Each row has a name. After each piece below comes the name of the row it's from, unless a question asks for something else. Each question is about the rows just above it. Places in a row count from 0.

q_82: [155 112 152 104 113  46 150  74 119 137 156 187  69 136 129 141 131]
q_168: [106 139 109 144 137  89 150 179 122 147 136  90 131  72 134 129 138]
q_657: [149 117 148 111 118  72  91  90 122 136 150 179  89 134 129 138 131]
q_320: [106 140 108 146 138 187 109 168 134 121 106  78 169 121 127 117 125]
q_530: [156 111 153 103 114  44 153  70 120 136 156 191  70 136 129 143 131]
q_657 without one entry, shuffled: [136 122 117 150 179  89 149 118 129  72 131 138 111 148 134  91]. Gone:  [90]
tags:
[77] -> q_899
[187] -> q_971
[78] -> q_576
[146] -> q_95
[191] -> q_746
[192] -> q_148
Join q_320 by its entry at place 11:  q_576
Shift each entry of [155 112 152] by -1 times 1:  [154 111 151]
Move every entry of [150 179  89] by +1 step of 1.  [151 180  90]
Which row holds this, read backwards? [131 138 129 134  89 179 150 136 122  90  91  72]  q_657
Where do [155 112 152 104 113  46 150  74 119 137 156 187  69 136 129 141 131] appear?  q_82

q_839: [ 94 125  93  93 147 103  98  70 102 156 104  84 111]
q_253: [137  81  94 147 104 107  71 168 138 133 122  57 107]
q_417: [ 94 125  93  93 147 103  98  22 128 137  94  92 113]
q_660: [124 137  80  94 147 104 107  71 168 133 122  57 107]
q_124: [104 137  57 122 168 107 133  71  94 138 147  81 162]
[168  71 107 104 147  94  80 137] is which row, read backwards?  q_660
[133  71] with -1 step of 1 on every entry:  [132  70]
[ 57 122 133 138 168  71 107 104 147  94  81 137] is which row, read backwards?  q_253
tags:
[107] -> q_716
[97] -> q_729
[168] -> q_676
[133] -> q_461
[70] -> q_193
[71] -> q_165
[98] -> q_105
The tag of q_253, keyed by place 6:  q_165
The row with [ 94 125  93  93 147 103  98  70 102 156 104  84 111] is  q_839

q_36: [165 166 162 179 163 169 173 160 159 170 159 173 165 166 168 167 153 179
 150 167 169 171 157]
q_655: [165 166 181 165 163 169 159 160 173 152 176 157 162 166 169 167 184 160
 195 165 169 162 186]
q_864: [165 166 162 179 162 169 173 160 159 170 159 173 165 166 168 167 153 179
 150 167 169 171 157]
q_843: [167 166 162 179 162 169 173 160 159 170 159 173 165 166 168 167 153 179
 150 167 169 171 157]
q_842: [165 166 172 165 171 169 163 171 171 164 167 155 165 158 169 167 174 160
 179 167 169 162 188]
q_606: [165 166 167 165 163 165 163 171 171 164 167 171 165 166 169 167 174 160
 177 167 171 162 173]
q_276: [165 166 172 165 163 169 163 171 171 164 167 155 165 158 169 167 174 160
 179 167 169 162 188]
[165 166 172 165 163 169 163 171 171 164 167 155 165 158 169 167 174 160
 179 167 169 162 188] is in which row?  q_276
Shuffled q_843 with one entry gone: [169 167 166 173 179 150 160 173 162 170 166 167 157 165 159 153 162 167
 169 179 159 171], missing  [168]
The row with [165 166 162 179 162 169 173 160 159 170 159 173 165 166 168 167 153 179
 150 167 169 171 157] is  q_864
asked: [165 166 162 179 163 169 173 160 159 170 159 173 165 166 168 167 153 179
 150 167 169 171 157]  q_36
tags:
[167] -> q_307
[155] -> q_547
[158] -> q_390
[165] -> q_373
[166] -> q_933
[157] -> q_386
Join q_842 by its entry at place 13:  q_390

q_740: [183 182 125 114  63 114 126]
q_546: [127 125  63 114 183 182 123]
q_468: [185 134  68 170 204 219 140]
q_546 without one entry, shuffled: [182 114 127  63 125 123]. Gone:  [183]
Which row holds [219 204 170  68 134] read backwards?  q_468
Shuffled q_740 with one entry gone: [182 125 126  63 114 114], missing  [183]
[182 183 114  63 125 127] is which row, read backwards?  q_546

q_565: [157  64 177 122  81 158  81 206 105  86 173 103  84 183  89 154 111 147
  81 164  42  74  74]
q_560: [122  80 158  81 206 105  86 173 103 110  88 135 135  98 123  99 150 139
 163 147 197 131 128]
q_298: [108 103 165 128  68 151 122 182 127 117 174 127 119 159 107 152 121 162
  93 168  45 104  87]
Move every entry of [147 197] by +1 step of 1.  [148 198]
Move every entry of [164  42  74] by +1 step of 1.  [165  43  75]
Which row holds [121 152 107 159 119 127] read backwards?  q_298
Which row holds this, read backwards? [103 173  86 105 206  81 158  81 122]  q_565
[103  84 183  89] with +1 step of 1 on every entry:  [104  85 184  90]

q_598: [105 195  43 116 206 153 165  35]
q_112: [104 172  86 131 107 105  85 180]
q_648: [141 105 198  43 116 206 153 165]
Shuffled q_112 with one entry gone: [ 85 131  86 104 107 105 172], missing  [180]
[165 153 206 116  43 198 105] is which row, read backwards?  q_648

q_411: [111  74  95  78  32]
q_405: [130  95  74  78  33]
q_515: [132 137 109 106 117]
q_709: [ 63 196 121 169 122]
q_56: [ 85 159  95 131  78]
Shift each entry of [95] by -1 times 1:  [94]
q_515 without one entry, shuffled: [117 132 109 106]. Gone:  [137]
key -> tag
[78] -> q_623
[131] -> q_451
[132] -> q_617
[106] -> q_934
Look up the entry of q_515 at place 3 in the table:  q_934
[169 121 196  63] is which row, read backwards?  q_709
Where do [ 85 159  95 131  78] appear?  q_56
Which row holds this, read backwards? [78 74 95]  q_405

q_53: [149  57  41 136 216  29 184 144  87  64 115 101  62  98  84 222  70 196
  38  52 185  61 129 197  89 100 211 109 180 186  43 124 150 123 192 134
 178 112 181 137 220 199 161 144 171 194 108 198  50 169 103 208 193  82
 128 132]
q_902: [ 36  91 177 196  61  30  49 190 157 163 191 102  31  49 120  90 197  36
  99  35 219  89 212  82 111  41 112 221 111 141 181 197 196  58  87 126
  84 213 187 105 183 102  98 184  34 183 204  39 205 172  61  83 115  49
 194 170]
q_851: [181  78 132  70  62  66 154  89 147  30 102 191 155 135 158 112 195 199
 169 152 171 225  49 189 189 197 123 114 131  64 143 157 156 215 182  68
  70 180  77  80  70 206 135  29 219 153 181  34 171 177 151 185 190 158
  83 139]
q_344: [217  55 142  95  56 176  55 226 131  56 191 199  86  99  64  74 178 139
  37 123 202 108 196 201  33 222 114 109  54 174 119 106  94 166  86 102
 215  94 117 141 151 163 219 223 216 206 215 157 120  38 191  97 117 169
 126  39]
q_575: [197  30 204 127 125  62 113  50 227  38  31 164  90 176 202  31  95  33
  38 201 206 206  85 148  79  66 194  94  94  71  79  59 200 149 141 186
 181  90 192 197  77  71 190  40 112 187 173 134  34 225 110 225 199  86
 108  66]
q_649: [ 68 127 124 106 118 154 162 213 196  97 178 121 117  45 101 174  90 173
  46  68 176 141 100 175 180 140 159 122 146 218 193  39 113 107 199 104
  63  79 180 105  62 227 195 190  38 113  43  79  37 199  40 192  68  91
  99  63]
q_314: [105  92  93  76 184 210 167  80  34 156 189  68 130 227  69  77 217  40
 191 111  80 132 154 148 179 216  66 165 166 139  78 158 170  83 174 178
 205 172 192 130 188 126 201 159 119 178 193 180 196 129 165 217 138 195
  39 196]
q_856: [197 200 204 127 125  62 113  50 227  38  31 164  90 176 202  31  95  33
 194 201 206 206  85 148  79 118 194  94  94  71  79  59 200 149 141 186
 181  90 192 197  77  71 190  40 112 187 173 134  34 225 110 225 199  86
 108  66]
q_365: [ 36  91 177 196  61  30  49 190 157 163 191 227 130  68 120  90 197  36
  99  35 219  89 212  82 111  41 112 221 111 141 181 197 196  58  87 126
  84 213 174 129  44  41 138  97 220 166 221  90 110 100 151  28  29 138
  79  41]
tags:
[112] -> q_266
[219] -> q_714
[38] -> q_335
[90] -> q_505
[34] -> q_535
Join q_575 by its entry at place 44:  q_266
Which row holds this, read backwards? [174 213  84]  q_365
Move every entry of [180 105  62] by -1 step of 1.  [179 104  61]
The row with [105  92  93  76 184 210 167  80  34 156 189  68 130 227  69  77 217  40
 191 111  80 132 154 148 179 216  66 165 166 139  78 158 170  83 174 178
 205 172 192 130 188 126 201 159 119 178 193 180 196 129 165 217 138 195
  39 196] is  q_314

q_537: [208 119 216 152  89  79 149]
q_772: [203 121 210 151  94  84 148]
q_68: [ 68 156  60 123 185 196 127]
q_611: [ 68 156  59 124 185 196 127]
q_106: [ 68 157  59 124 186 197 127]
q_721: [152  93  65 125 182 127 196]
q_594: [ 63 157  54 123 189 200 126]
q_64: [202 120 210 151  93  83 148]
Where do [ 68 156  60 123 185 196 127] appear?  q_68
Which row holds [ 93 151] read backwards?  q_64
Shuffled q_772 with one entry gone: [148 210  84 203  94 121], missing  [151]

q_6: [ 92 133 109  50 132 150 105 158  98  54  78 158 152 145  83 113 113  98
 116 125  52 114 129  89 166 154 104  93 120 168 114 157 205  85 132]
q_170: [174  75 118 167 122  82 112  93 178 161 145  95 123 174 146 125 162 140
  97 204 176 126  93 179 105  36 174 173 139  84 161 151  67 187 125]
q_388: [ 65  79 152  87 119 131 139  91 223 165 158 103 106 166 172 114 187 170
  96 207 192 135 102 176  86  27 189 210 114  65 142 112  43 205 119]
[168 114] with -1 step of 1 on every entry:  [167 113]
Shift each entry of [112  43] by -1 times 1:  [111  42]
Move every entry of [104] by -1 step of 1.  [103]
Which entry of q_170 is missing from [ 36 173 118 145  95 126  67  75 125 151 174 139 178 204 161  84  82  93
 122 123 146  93 176 167 179 112 174 125 162 105  97 187 174 161]?  [140]

q_894: [119 117 121 131 126 149 147 158 120 149 153 127 161 133 152 114 169 158
 125 145 154 129 147 114 151]
q_329: [151  78 133 111 128 161 162 125 151  78 136  81 123 196  78  77 127 208
 125 116  84 120  91  75 102]
q_231: [ 85 137 131 139 145 148 143 118 145 145 145 102 150 151 124 141 128 158
 132 156 112 148 134  97 134]
q_434: [179 149  65 113 127 168 107 189 150 127 164  58  59 175  97  71 121 170
  40 141  79 121  81  94  89]
q_806: [133 130 108 150 131 153 156 160 100 124 118 110 111 156 129 117 144 133
 165 109 147 146 146  74 132]
q_946: [130 145 102 161 143 149 174 155 131 142 141 114 164 176 131 104 164 173
 157 150 146 139 123  92 123]
q_521: [139 125 102 149 140 144 161 119 122 137 167 105 124 169 147 125 140 160
 128 119 141 111 119  84 100]
Shuffled q_894 with one entry gone: [147 152 151 114 169 153 149 121 145 117 158 131 125 119 126 114 147 120
 161 133 158 154 129 149], missing  [127]
Shuffled q_894 with one entry gone: [133 131 126 158 161 158 154 120 147 129 127 153 152 147 125 151 114 114
 149 145 169 149 117 119], missing  [121]
[127 164] with -1 step of 1 on every entry:  [126 163]

q_19: [167 126 220 105  95 159 115]
q_357: [143 154 221 165 128 137 132]
q_789: [ 89 134  69  41 107 107 138]
Shift each entry of [95] by +1 times 1:  [96]
[115 159] is which row, read backwards?  q_19

q_179: [130 113 120 152 118 132 117 138 128 133 126 123]
q_48: [134 141 133 149 117 140 132 141 125 109 131 126]
q_954: [127 100 127 217 116 125 124 120 135 126 124 125]
q_131: [130 109 115 133 108 132 124 114 134 129 122 116]
q_882: [123 144 123  49 144 123 139 134 129 110 139 150]
[117] with +1 step of 1 on every entry:  [118]
[150 139 110 129 134 139 123 144  49] is which row, read backwards?  q_882
Table of tags by key:
[126] -> q_749
[149] -> q_692
[127] -> q_632
[150] -> q_557
[123] -> q_504
[133] -> q_481
Look up the entry of q_48 at place 11 in the table:  q_749
[108 132 124] with +1 step of 1 on every entry:  [109 133 125]
Which entry of q_48 is missing from [131 132 134 126 141 117 125 133 109 141 149]?  [140]
[129 134 114 124 132] is which row, read backwards?  q_131

q_861: [ 94 137 111 123 120 121 126 114]
q_460: [132  80 138 128 143 115 117 101]
q_748: [129 144  35 113 131 152 125 105]
q_398: [108 133 152 115 132 115 114 118]
q_74: [118 137 108 135 108 140 134 137]
q_800: [139 141 148 120 129  64 119 136]
q_453: [116 136 147 116 131 100 121 115]
q_71: [113 106 158 119 151  97 113  83]
q_812: [113 106 158 119 151 129 124 143]
q_615: [116 136 147 116 131 100 121 125]
q_263: [113 106 158 119 118  97 113  83]
tags:
[115] -> q_929
[96] -> q_23
[116] -> q_845
[133] -> q_950
[97] -> q_153
[134] -> q_311
The tag of q_398, keyed by place 5:  q_929
Shift each entry of [113 106 158] by +1 times 1:  [114 107 159]
Which row holds this, read backwards? [143 128 138  80 132]  q_460
asked: [113 106 158 119 151 129 124 143]  q_812
asked: [116 136 147 116 131 100 121 125]  q_615

q_337: [181  47 112 142  72 129 175 122 116 155 126 142]
q_669: [116 103 110 108 102 121 111 131 112 125  93 117]
q_141: [142 132  43 184 152 205 130 136 121 100 143 119]
q_966: [124 117 102 116 110 117 130 121 102 139 124 132]
q_79: [142 140  43 184 152 205 130 136 121 100 143 119]
Shift each entry of [117 102] by +1 times 1:  [118 103]
asked: [142 132  43 184 152 205 130 136 121 100 143 119]  q_141
tags:
[125] -> q_282
[139] -> q_128
[132] -> q_953
[118] -> q_336
[117] -> q_15
[138] -> q_427
Join q_966 by its entry at place 9:  q_128

q_209: [134 126 132 122 136  68 195  68 109 153 106 133 165 160 134]
q_958: [175 137 159 103 148 108 157  68  71  87 118 137 141  99  94]
q_815: [100 114 100 136 122  87 147  77  87 149 104 104 172 132 135]
q_863: [131  28 159 141 198 126 203 133 150 153  75  56  87 147  29]
q_300: [131 136 132 121 130 132 121 132 132 116 125 130 122 115 131]
q_313: [175 137 154  95 198 132 203 133  65 141  78  75 172  96 136]
q_912: [143 104 106 116 111 125 129  98 150 120 134  92 102 160 134]
q_317: [146 132 123 123 137 122 133  96 103 101 127 137 133 117 118]
q_257: [128 124 131 136 133 123 133 130 131 129 134 125 132 122 136]
key -> tag
[136] -> q_586
[123] -> q_142
[95] -> q_342
[127] -> q_108
The tag of q_317, keyed by place 3:  q_142
Which row holds this, read backwards? [136 122 132 125 134]  q_257
q_863 without one entry, shuffled: [ 56 153 126  29  87 203 198 131 147 150 141 133  75 159]. Gone:  [28]
Shift each entry of [132 121 132] by -1 times 1:  [131 120 131]

q_999: [137 113  83 159 138 158 132 122  96]
q_686: [206 118 181 151 149  93 172 155  33]
q_352: [185  94  73 130 138 158 117 101 139]
Shift each entry of [138] by +1 times 1:  [139]
Table of tags by key:
[155] -> q_787
[96] -> q_677
[122] -> q_69
Look up the entry of q_999 at place 7 in the table:  q_69
asked: [185  94  73 130 138 158 117 101 139]  q_352
q_686 without one entry, shuffled: [149 118 151 172 181  33 155  93]. Gone:  [206]

q_396: [ 78 145 157 105  82 143 164  77 126 172 175 154 147  97 174 107 128 170
 106 191 222 154 163  68 118 165 173 145 125]
q_907: [100 160 159  64 176 105  85 182  99 105  62 186 178 138 198 156 153 139
 158 102  58 131 167 159 114  98 118 137 124]
q_143: [158 165  62  82  89 133 131 109 152 113  97  91  93  74 153 150 168  90
  84 182 132 104  74 212 122 190 149 124 123]
q_619: [186  63  61 194 152 143 102 124 173 139 130 109 169 175  79 142 101 139
 103  94 101 143  40 137 177 118 132 108 135]
q_487: [ 94 132 135 133 124 146 162 153 121 151  44 192 169  55 175 115 133 168
 179  95 143 146 189 126 173 127 132 209 143]
q_7: [200 109  67 121  93 141 141  96 159 169 184  87 115 164  97 158 120  96
  68 173 175 149  37 126 125 170 105  85 111]
q_987: [125 141 118 117  94 152 134  88 163 160 141  91 164 132 201 153 176 180
  90 184 180 145  70 145  77 182 144 113  77]
Which entry of q_396 is missing from [170 163  82 125  77  68  97 172 106 107 175 145 191 165 118 147 157 105
 222 128 154 126 164 173 143  78 145 154]?  [174]
Table of tags by key:
[124] -> q_207
[179] -> q_568
[82] -> q_302
Look up the entry of q_487 at place 4 in the table:  q_207
Which entry of q_143 is missing from [ 93 165 122 131  91  84  90 190 123  89 158 132 182 104 152 124 212  82
  74  74 149 113  62 168 133 153 150 109]?  [97]
Shuffled q_7 with one entry gone: [164 149 159 125 105 184  93 120  67  37 158 175  96  96 115 111 121 126
 141  97 169 141 200  85 173  68  87 109], missing  [170]

q_364: [132 142 160 188 205 215 217 215 219 219 214 218 217 219 215 218 215 219
 216 218 216 217 221 221 217 219 218]
q_283: [131 137 151 175 200 211 213 219 220 210 221 217 217 214 219 216 219 216
 217 215 215 218 214 217 219 214 217]
q_120: [127 129 128 128 128 129 130 126 127 129 129 129 135 147 173 195 210 214
 215 215 216 219 218 221 215 218 221]
q_690: [129 129 127 127 127 128 129 127 129 129 127 128 128 128 129 129 127 128
 129 129 128 129 131 135 145 165 190]
q_215: [129 127 127 128 128 127 128 128 129 129 130 135 146 165 193 209 217 216
 216 217 214 217 214 219 217 215 218]
[215] with -1 step of 1 on every entry:  [214]
Which row holds this, read backwards? [218 215 217 219 214 217 214]  q_215
Move every entry of [217] by -1 step of 1.  [216]
q_283 without one entry, shuffled: [217 210 217 217 215 217 219 219 221 175 200 214 151 216 220 131 214 213
 217 137 219 216 218 215 219 214]. Gone:  [211]

q_548: [184  28  40 177 190]
q_402: [174 126 143 102  96]
q_981: [149 101 145 118 119]
q_668: [ 99 133 192 102 188]
q_664: [209 153 101  81 113]
Shift each entry of [ 99 133] by -1 times 1:  [ 98 132]
Shuffled q_664 with one entry gone: [ 81 153 209 113], missing  [101]
Shift each entry of [118] by -1 times 1:  [117]
Table of tags by key:
[192] -> q_348
[133] -> q_167
[101] -> q_781
Join q_668 by its entry at place 2:  q_348
Which entry of q_981 is missing from [101 149 145 119]?  [118]

q_635: [130 132 136 131 134 123 127 118 128 134 130 122 125 133 161  99]
q_55: [130 132 136 129 134 123 127 118 128 134 130 122 125 133 133 128]
q_25: [130 132 136 131 134 123 127 118 128 134 130 122 125 127 128 120]
q_219: [135 132 136 131 134 123 128 118 128 134 130 122 125 133 161  99]
The row with [130 132 136 131 134 123 127 118 128 134 130 122 125 133 161  99] is  q_635
q_635 without one entry, shuffled: [132 125 134 122 118 131 161 134  99 123 128 130 133 130 127]. Gone:  [136]
q_635 without one entry, shuffled: [127 132  99 134 118 131 134 128 136 123 133 130 130 122 125]. Gone:  [161]
Which row holds [130 132 136 131 134 123 127 118 128 134 130 122 125 127 128 120]?  q_25
Shift each entry of [134] by +1 times 1:  [135]

q_360: [126  92 131 191 132 126 132 152 111  78 191 212  80  74 140 165 109  73
  99]
q_444: [128 122  99  27 103 211 157 136 151 127  27 124  97 106 153 158  81 102
  96]
q_355: [121  89 138 198 140 116 132 150 107  74 198 206  80  74 145 162 121  73
 105]
q_154: [149 164 117  27 103 171 128 109 154 173  27  60 159 171 123 108 121 174
 140]
q_545: [124 155 151 171 145  66  94 107 107 161 171  89 181 171  91  83 169 179
 171]
q_103: [101  89 131  71 105 150 137 154 111  81 191 206  75  74 148 169 118  73
 105]
q_784: [142 161 147  77 137  71 105 107 123 165 150  78 181 189  93  80 169 188
 171]
q_956: [126 137 161 212 147  51  85 115 111 146 212 113 168 157  91  90 172 169
 168]
Table of tags by key:
[148] -> q_107
[145] -> q_637
[149] -> q_347
[93] -> q_750
[139] -> q_520
[94] -> q_34
[140] -> q_397
[99] -> q_255
Look up the entry of q_360 at place 14 in the table:  q_397
Shuffled q_784 with one entry gone: [181 189 150  80 188 171 165 123  77 105 161  93 142  71 169 137 147 107], missing  [78]
Shift each entry of [123] by +1 times 1:  [124]
Shift each entry of [ 91  83 169 179] by -1 times 1:  [ 90  82 168 178]
Which row holds this, read backwards? [105  71 137  77]  q_784

q_199: [118 112 104 142 138 118 100 127 135  98 123 151 141 120 147 115 122 130
 116 141 126 120 147 142 133 103 141 105]
q_860: [119 151 149 138 167 119 159 113 140 142 109 199 130 118 187 109 113 113
 113 166 140 109 147 115 120 127 189 160]
q_129: [122 130 117 141 193 113 136 101 126 144 111 209  74 107 211 104 113 113
 113 177 134 113 140  80  96 124 196 124]
q_847: [128  96  96 153 123 118  87 148 145 102 109 110 151 114 111 113 110 117
 115 110 108  99 157 151 145 112 116  92]
q_419: [128  96  96 153 123 118 127 100 145 102 109 110 151 114 111 113 110 117
 108 110 108  99 157 151 145 112 116  92]
[141 116 130 122] is which row, read backwards?  q_199
asked: [118 112 104 142 138 118 100 127 135  98 123 151 141 120 147 115 122 130
 116 141 126 120 147 142 133 103 141 105]  q_199
Table of tags by key:
[88] -> q_731
[87] -> q_790
[74] -> q_652
[100] -> q_406
[137] -> q_962
[73] -> q_369
[136] -> q_294
Look up the entry of q_129 at place 6 in the table:  q_294
Shift each entry of [153 123 118] by +1 times 1:  [154 124 119]

q_604: [124 138 132 105  55]
q_771: [124 138 134 171  32]
q_358: [160 138 132 105  55]
Table of tags by key:
[171] -> q_685
[132] -> q_436
[105] -> q_35
The tag of q_358, keyed by place 3:  q_35
Shift each entry of [124 138] by -1 times 1:  [123 137]
asked: [160 138 132 105  55]  q_358

q_788: [155 149 100 130]
q_880: [153 113 127 183]
q_339: [153 113 133 171]
q_115: [140 184 168  48]
q_455: [153 161  98 135]
q_580: [139 119 172 101]
q_114: [154 130 111 142]
q_979: [144 121 155  96]
q_110: [155 195  64 106]
q_442: [147 201 112  86]
Where do [153 113 133 171] appear?  q_339
Shuffled q_455 with one entry gone: [161 153  98], missing  [135]
[130 111] with +1 step of 1 on every entry:  [131 112]

